(in the rows, 128 means zero)
These are runs of 8 systems, one row a step. Runs of the same system follow the same rule from any start.
Q, seq 1:
[[ 65 141 171 156 166 155 126 114 210 166 132 209 118 150 124 155 121 120
  122  94]
 [ 96 123 171 170 139 162  95 108 149  83 124 140 106 209  60 128 119 144
  141  95]
 [133 151 137 193  76 117 105 163 125 111 131 100 127 199 101  60 154 124
  119 119]
 [122 170 130 175  98  99 144 157 169 180 118 152 134 133 150  91 162  85
   82 101]
 [ 99 133 144 150 158 131 144  91 186 150 136 179 132 124 104 158 131  81
   97  79]
 [110 103 157 152 146 165  95 106 155  99 179 144 139 185  78 135 116 111
  149 104]
 [132 134 154 160  89 150  85 162 127 129 152 125 120 196 131  65 138 139
  159 120]
 [139 167 131 154  83 113 122 158 142 162  82 149  95 143 139  85 162 128
  112  87]]
Z, seq 2, 8 rows:
[[155 107 115  85 112 159  99  96 128 131 129 184  98 104 118 134 142 119
  153  68]
 [183 121  88 110  92 130 111 153 131 116 156 105 162 113 113 114 145  85
  140  79]
 [146 116 108 121 115 112 132 172 141 165 182  95 164 120 166 116 133 101
  148 162]
 [ 91  98 113 107 124 145 118 144 144 155 157 144 124 105 147 145 130 158
  160 198]
 [ 97 114  92 120  96 158 102 144 130  87 109 143 123 116  91 138 135 182
  148 149]
 [122 162  98 155  90 121 125 178 133  96  83 100 151 134 108 112 134 155
  110 123]
 [109 168 129 159 139  89 166 157 149 155  91 104 144 122 146 135 128 121
   92 148]
 [ 83 125 151 146 178 111 158  91 140 136 121 134 119 122 115 167 111 127
  102 165]]
G, seq 3 (8 x 20):
[[138 155 122 155 105 132 138 102 106  86  95 163 130 125 113  95 135 120
   71  61]
 [157 157 117 143 130 117 143 150 159 120 129 106 185 128 121 133 123  75
  108  58]
 [126 119 159 140 164 116 126 137 190 181 169 115 134 155 112 153 133  75
  149 114]
 [102  98 168 148 132 136 101  88 140 148 153 157  67 170  88 120 148 125
  145 141]
 [116 127 123 158  75 152 101 107 100  87 121 174 101 149 108  72 149 148
  103 110]
 [137 164  94 144  87 133 134 162 143 118 114 153 178 106 148  95 136 111
   91  73]
 [121 144 116 128 154 109 151 153 198 171 130 128 165 105 125 172 130  81
  120  98]
 [ 94 100 149 144 164 115 121 105 174 150 151 117  99 150  64 172 139 107
  146 157]]
W, seq 4 (8 x 20):
[[ 79 150 162 157 155 100 158 125 176 203 121 164  97 124 154 135 140 113
  100 153]
 [ 87 115 162 163 156 113 143  63 114 111 115 152  75 149  83 135 132 131
   90 161]
 [108 145 133 178 122 131 125 128 108  51 101  96 144 174  75 111 115 147
   96 122]
 [142 187 144 155 139 124 147 171 130 113  92 104 170 154 162 112  97 136
  104  78]
 [158 150 173 107 189 117 160 110 122 164 118 124 128 129 178 148  98 106
  130  89]
 [152  92 166 112 175 135 128  75 102 123 176 110 116 155 118 138 108 100
  151 132]
 [140  99 131 141 104 160  91 121 103  90 191 124 150 171 119  84 124 121
  144 121]
 [149 143 111 127  76 161  99 154 135 119 139 167 153 130 148  85 140 121
  131  64]]
D, seq 5:
[[158  92  97 108 127 104 137  97  95 108 145  90 128  96  93 148 140  96
  123 149]
 [115 105  93 115 107 160 114 147 109  81 166 121 178 116 139 122 110 155
  135 161]
 [111 155 142 119 133 162 121 146 119 111  95 156 133 142 167 120  95 187
  140 105]
 [168 152 159 112 153 107 137 128 115 153  73 104  86 139 136 134 126 129
  139  89]
 [173 115 113 115 132  81 146 124 109 158 145  72 121 109 124 128 149  87
  129 153]
 [110  95  90 116 105 130 136 121 104 117 172 138 158  86 152 120 135 128
  115 190]
 [102 122 117 109 112 186 109 116 118  86 120 188 131 114 140 127 111 182
  136 116]
 [157 153 151 109 135 148 103 150 133 121  75 117 102 161 115 135 118 155
  167  59]]
W, seq 6:
[[138 151 132 137 134  66 172 141  92 159  93  74 109 108 166 120 135 132
   98 193]
 [121 120 125 128 151 103 175  87  57  97 130 110 144  94 162 120 105 136
   74 188]
 [118 123 123 112 142 167 133 113  68  50 120 130 160 115 156 129  79 189
  120 146]
 [162 149 135  85 126 159 114 167  96 106  94 108 130 144 169 125  92 190
  178  99]
 [207 129 136  71 128 106 126 149  99 175 119  84  96 122 175 121 136 119
  178 115]
 [182  85 103  90 120  99 137 100  92 152 188  98 127  90 143 120 148  72
  134 157]
 [110  83  79 116  97 159 116 110 111  90 201 158 176  86 131 117 130 117
  114 169]
 [ 87 122  89 105  81 189  92 164 152 104 121 192 147 102 140 130 124 190
  157 123]]
X, seq 7, 8 rows:
[[167 116 141 127 123  89 129 124 109 164 144  84  95 144 129 108 153  98
  141 152]
 [115 105 120 134 102 124 131 100  95 142 161 162 108 106 159  91 151 125
  107 180]
 [102 113  93 113 115 172 123 116 121  87 145 180 166  92 141 131 113 151
  115 127]
 [150 134 110  95 140 156 118 164 159 111 110 116 169 120 120 168 103 135
  162  68]
 [167 140 140 113 142  94 124 156 158 181 107  85  95 142 111 148 147 103
  163 105]
 [117 113 137 147 110  82 136 110 124 177 130 128  63 124 116 112 174 110
  117 185]
 [ 62 112 102 151 100 144 131 109 118 100 145 176 134 103 130 112 136 156
   89 195]
 [ 96 143 107 119 134 180 124 156 134  71 113 149 197 118 146 149  81 183
  131 110]]
G, seq 8:
[[ 66 152 122 147 141 129 144 132 150 105  64 148 119 111  93 170 121 172
  100 141]
 [108 161 126 169 142  95 158 144 127  96  77  77 142 144  95 144 118 141
   91 145]
 [118 151 167 168 171  98 168 122 110 129 130  91 155 159 150 122  99 115
   90 155]
 [132 135 186 136 189 131 151  79 100 123 134 138 123 151 157 129  88 120
  109 115]
 [171 134 165 116 161 142 124  94  95 103 107 126 107 159 123 125 106 127
  135  64]
 [194 143 144 119 118 120 114 140 114 140 123  97 118 159 130 100 135 104
  150  70]
 [174 118 134 115 108 110 118 133 132 183 168 123 108 129 148 101 157  74
  143 109]
 [136  89 117 110 109 135 110  94 129 149 180 168 110 104 122 121 155  91
  138 129]]
D, seq 9, 8 rows:
[[165 120 109  98 123 134 127  94  66  72 103 117 121 105 117 125 119 140
  117 105]
 [175 137 108  97 123 140 129 160 105 100 124  87 168 123 148 130 104 134
  146  97]
 [144 145 134  94 148 123 147 163 117 158 115 107 141 113 194 134 107 148
  149 145]
 [142 119 138  94 142 114 140 102  91 158 118 134  83 106 164 132 132 143
  137 163]
 [158  95 104 100  99 132 111 100  84 110 133 125 102 107 116 112 147 132
  137 139]
 [146 132  86 107  85 148 107 163 115 100 121 121 151 110 133 112 132 151
  142 115]
 [130 158 115 105 124 131 137 174 143 145  83 124 138 108 157 144 119 158
  144 114]
 [136 129 134 101 159 103 147 131 131 161  93 106  91 107 129 168 130 135
  146 148]]
X, seq 10 (8 x 20):
[[109 128 114 134 129 121 129 166 182 154 151 121 159 120 121 154 131 109
  142 143]
 [ 98 122 150 123 147 136 123 139 161 164 124 141 102 141 133 146 123 154
  159 153]
 [106 131 134 134 121 131 120 118 123 118  83 143  89 133  98 134 134 167
  127 137]
 [121 153 110 152 109 110 138 147 117  98  95 105 140 133 110 118 130 142
  100 130]
 [127 150 133 147 146 113 157 147 128 135 129 104 165 130 158 125 109 119
  107 138]
 [127 123 161 122 177 124 151 102 118 136 141 126 129 131 153 144 105 122
  121 139]
 [138 108 142 120 145 138 120  89  95  98 135 120 107 142 109 131 114 135
  137 128]
 [159 122 115 127  93 134 111 133  91  96 132 108 130 138 123  94 134 136
  136 118]]
Q, seq 11, 8 rows:
[[154 144 140 150 113  57 151 147 117 197 123  83  91 134 144  95 169  89
  111 172]
 [103 113 126 137 138 111 164  55 124 159 147 197 105  78 147 127 146  86
   65 144]
 [115 102 126 119 144 189 119  76 115  55 168 180 172 118 122 135  92 127
  114  87]
 [165 138 135 107 127 172  90 182 124  92 142  88 171 177 143 114  92 154
  189  80]
 [175 158 141 112 113  86 118 193 141 203  84  76  74 150 142 119 157 130
  180 120]
 [124 113 115 133 120  68 146  86 137 186 103 144  52  83  88 147 189  91
   97 162]
 [ 78  79  87 141 114 152 131  60 122  81 183 192 156  79  93 136 138 109
   78 163]
 [ 99 124 115 125 117 209 101 164 128  60 172 159 215 143 167 115  75 175
  148 117]]
Y, seq 12:
[[ 76 129 168 122 149 182 106 117 161 152 132 209 101 147 158 136 109 175
  153 117]
 [145 112 130 100 141 140 102 114 137 103  87 114  79 142  50 177 133 145
  171  89]
 [192 128  89 117  99  79 135 157 123 146 123  63 137 110 105 126 161  77
  133 111]
 [112 145 112 144 104  99 158 147 135 185 147 151 143  92 192  97 151 105
   90 170]
 [ 42 118 135 145 142 160 129 104 150 118 135 193 125 120 131 149 113 170
  113 175]
 [110 116 137 131 152 160 103 141 150  72 120  98 140 166  61 172 101 160
  166 118]
 [189 158 136 124 130  98 125 176 121 134 106  51 137 164 124 119 122 112
  159  90]
 [160 159 139 135 123  74 169 121  91 177 100 124  99 107 187  92 147 110
   86 137]]
Y, seq 13:
[[191  84 105  55 109 141 105 126  59 122 166  94 115 107 165 115 124 145
  188 162]
 [155 120  77  91  39 154  97 162  82 117 125 156 124  91 179  69 152 167
  147 129]
 [116 146  71  94  91 165 130 144 137 102  78 193 156  56 152 141 122 164
  110  79]
 [134 124  94  63 176 144 148 130 155 127 110 135 171  57 134 216  95 130
  141  96]
 [152  93 120  57 168 118 135 154 129 173 155  81 130  97 158 182 114 130
  194 180]
 [128 107 106 100  80 120 104 173  95 156 128 101  89 117 158 104 151 182
  178 217]
 [102 150  76 136  57 139 119 170 104  80  62 139 130 102 126 104 140 201
  107 154]
 [115 168  89 125 146 139 161 151 132  67  68 121 204  83 133 167  88 154
   85  89]]
C, seq 14:
[[121 151 198 143 152 115 125 113 114 155  81 129  46 184 131 111 125 167
  144 134]
 [163 127 133 155  63 116  99 113  90 125 126 137  74 168 109  48 174 109
  116  96]
 [162 131  87 137  89 131 132 127 121 114 183 142 195 104 150  83 142  63
   89  87]
 [111 130 130 112 193 144 163 117 169 141 164 149 198  92 167 180  84  89
  113 108]
 [ 98 122 190 112 207 148 127 106 158 147 110 136  88 161 111 191  93 156
  173 125]
 [133 116 165 140  96 141  73 142 123 132 117 120  50 203  89  93 155 160
  186 128]
 [145 124  87 156  26 123  91 170 130 137 165 138 135 135 130  50 184 102
  123 126]
 [102 128  71 143 112 120 156 136 166 133 167 158 209  62 142 139 134  77
   68 136]]
Z, seq 15 (8 x 20):
[[151 116 116  95 100 116  93 163 131 149  87  93  61 137  86 144 158 167
  195 145]
 [162 126  73 118  75  77 145 136  84 117  82  83 102  81 106 114 170 129
  103 166]
 [125 139  95 120 141 104 182 122  80  98 117 103 183  68 175 133 101 135
   74 182]
 [ 95 140 153 114 200 161 151 138 128  97 116 119 174 131 160 178  54 180
  142 148]
 [120 140 175 127 165 146 103 149 148 118  79  97  88 190  87 162 104 177
  184 104]
 [171 144 143 140 106  76 121 125 105 147  69  84  46 159  82 105 174 120
  131 112]
 [166 134 116 122 120  74 176  76  64 141 115 121 106  75 154 101 152  85
   63 145]
 [134 114 128  95 187 149 168  72  88 100 163 149 188  80 188 153  73 117
   94 128]]
C, seq 16, 8 rows:
[[ 99 130 109 158 110 118 144 145 102  92 135  98 164 129 131 114 119 148
   97 192]
 [ 96 162 129 149 136 120 163 134 107 108  86 136 145 117 161 123 107 164
   81 146]
 [139 162 143 141 143 110 150 117 107 108  60 119 112 129 120 129 121 138
   92  92]
 [187 142 143 134 139  98 139 116  95 123 112  81 118 149 122 111 130  99
  116  91]
 [173 123 149 122 139 116 139 109  90 153 171 112 134 135 176  93 124  90
  121 126]
 [129 113 151 110 150 153 131  85 110 143 162 180 124 114 176 119 112 115
  122 119]
 [129 120 141 104 143 175 106 104 147 118 130 182 119 128 128 143 113 139
  153  69]
 [151 127 131 106 123 148  93 158 168 141 126 117 124 149 101 143 135 122
  182  79]]

Which system made each of these runs?
seq 17, 2 rows:
[[109 142 108 119 103 133 145 126 142 177 138 212 140  69 209 100 143 122
   92 128]
 [113 117  81  90 145 132 144 105 165 118  99 159 146  51  86 202 129 112
  112  95]]

G
seq 18 (2 x 20):
[[115 102 128 131 118 127 108  86 141 122 122 153  79 131  63 142 159 118
  127 125]
 [120 123 106 165  79 139 103 135 118  80 142 126 143 150  92  90 148 131
  112 124]]

G
seq 19, 2 rows:
[[189 148 105 114 130  59 170 148 121 176 110  69 137  88 150 132 149  71
  104 126]
 [110  86 127 117 159  95 159  87 123 178 186 127 120  84 149 149 139  87
  114 209]]

X
seq 20, 2 rows:
[[ 89 154 134 180 146 123 128 140 181  94  78 118 132 166  38 165 124 132
  112  96]
 [102 160 166 207 132  93 138 147 150 135 119  95 125 200  99  99 137 115
   98 138]]

G
seq 21 (2 x 20):
[[128 129  75 134  75 134  94 192 149  85 101  82 147 133  65 132 149 156
  156 128]
 [113 158 106 169  89  79 145 190 132 142 102  71 140 130 132 102 148 137
  101 185]]

Z
seq 22:
[[129 134 150 139  93 134 130  81  52 119 116 181  76 133 177  52 136 161
   91 143]
 [117 113 103 135 107 172 114  66  99  38 133 187 147 108  87 118 122 135
   85  85]]

Y
seq 23:
[[156  94 109  75 142 111 123 113 161 178 142 129  96  86 101 180 153  89
  169 122]
 [106  81 109 113  97 141  89 153 142 140 172 118 110 132  99 135 152 152
  182 199]]

D
seq 24, 2 rows:
[[126 153 122  97 135 145 139 127 105 112  64 154 117  96 159 145 108 179
  122 106]
 [174 131 130  83 157 115 134 123 115 129  87  90 102 118 112 166 118 129
  157  98]]

D
seq 25, 2 rows:
[[121 123 164 135 184 148 111 100 150  80 103 108 116 183  48 183  98 136
  154  75]
 [148 151 173 176 107 119  99 160 117 124 112  83  93 223 105  75 140 139
  153 109]]

G
seq 26, 2 rows:
[[117 140 121 125 147 111 157  69 136 131  76 182  94  78 100 163 142 107
   75  87]
 [152 124 128 147 164 131 150  80 117  70 158 109 185 134  88 143 103  69
   84  81]]

Z
seq 27 (2 x 20):
[[150 117 127  85 159 145 130 136 139 147 160 128 167 106 174 154  96 116
  159 113]
 [158 104 139  78 149 133 113 107 130 152 125 128  83 119 116 161 132 122
  175 107]]

X
seq 28, 2 rows:
[[122 110 121 147  88 114 113 108 123 137 134 144  87 132  92 106 170 114
  118 146]
 [103 122  97 145  85 145 120 126 133 111 143 170 147 105 125 106 144 126
   96 128]]

Q
seq 29, 2 rows:
[[ 95 169 134 155 142 122 178  91  97  99  73 179 140 100 167 115 105 148
   42 117]
 [126 149 152 106 196 149 150 102 107  71  60 114 132 130 113 183  70 175
  130  94]]

W
seq 30 (2 x 20):
[[129 173 123 143  93 142 115 217 188 176 139 147 179 140 188  95 131 123
  144  85]
 [ 93 126 112 128 128 104 133 165 227 212 134 139 118 102 104 178 168  93
  147 147]]

Z
seq 31, 2 rows:
[[189 129 149  91 136 108 123 128 106 166 105  98  72 139 136 127 142 120
  170  99]
 [179 100 111 119 121  87 132 108  99 136 173  77 132 114 113 117 151  67
  127 144]]

W
seq 32 (2 x 20):
[[130 136  99 129  83 152 115 130 111  97 119 164 138 113 129 100 137 143
  107  99]
 [132 140 111 113 141 150 134 128 148 113 117 153 167 101 130 155 112 118
  117  72]]

Y
seq 33, 2 rows:
[[101 107 107 159 127 113 131 118 161 114 145 115 139 124  53 160 149  98
  108 142]
 [ 73 119 124 166 135 146 123 141 157  90 149 128 172 150  92 146 111 135
  116 152]]

D
seq 34, 2 rows:
[[102 158 120 161  90 131 105 203 178 147 110 121 135 157 120 109 148 149
  143 126]
 [ 92 157 134 158 137  89 158 141 168 169  78 138 105 112 119 149 146 127
   94 143]]

D
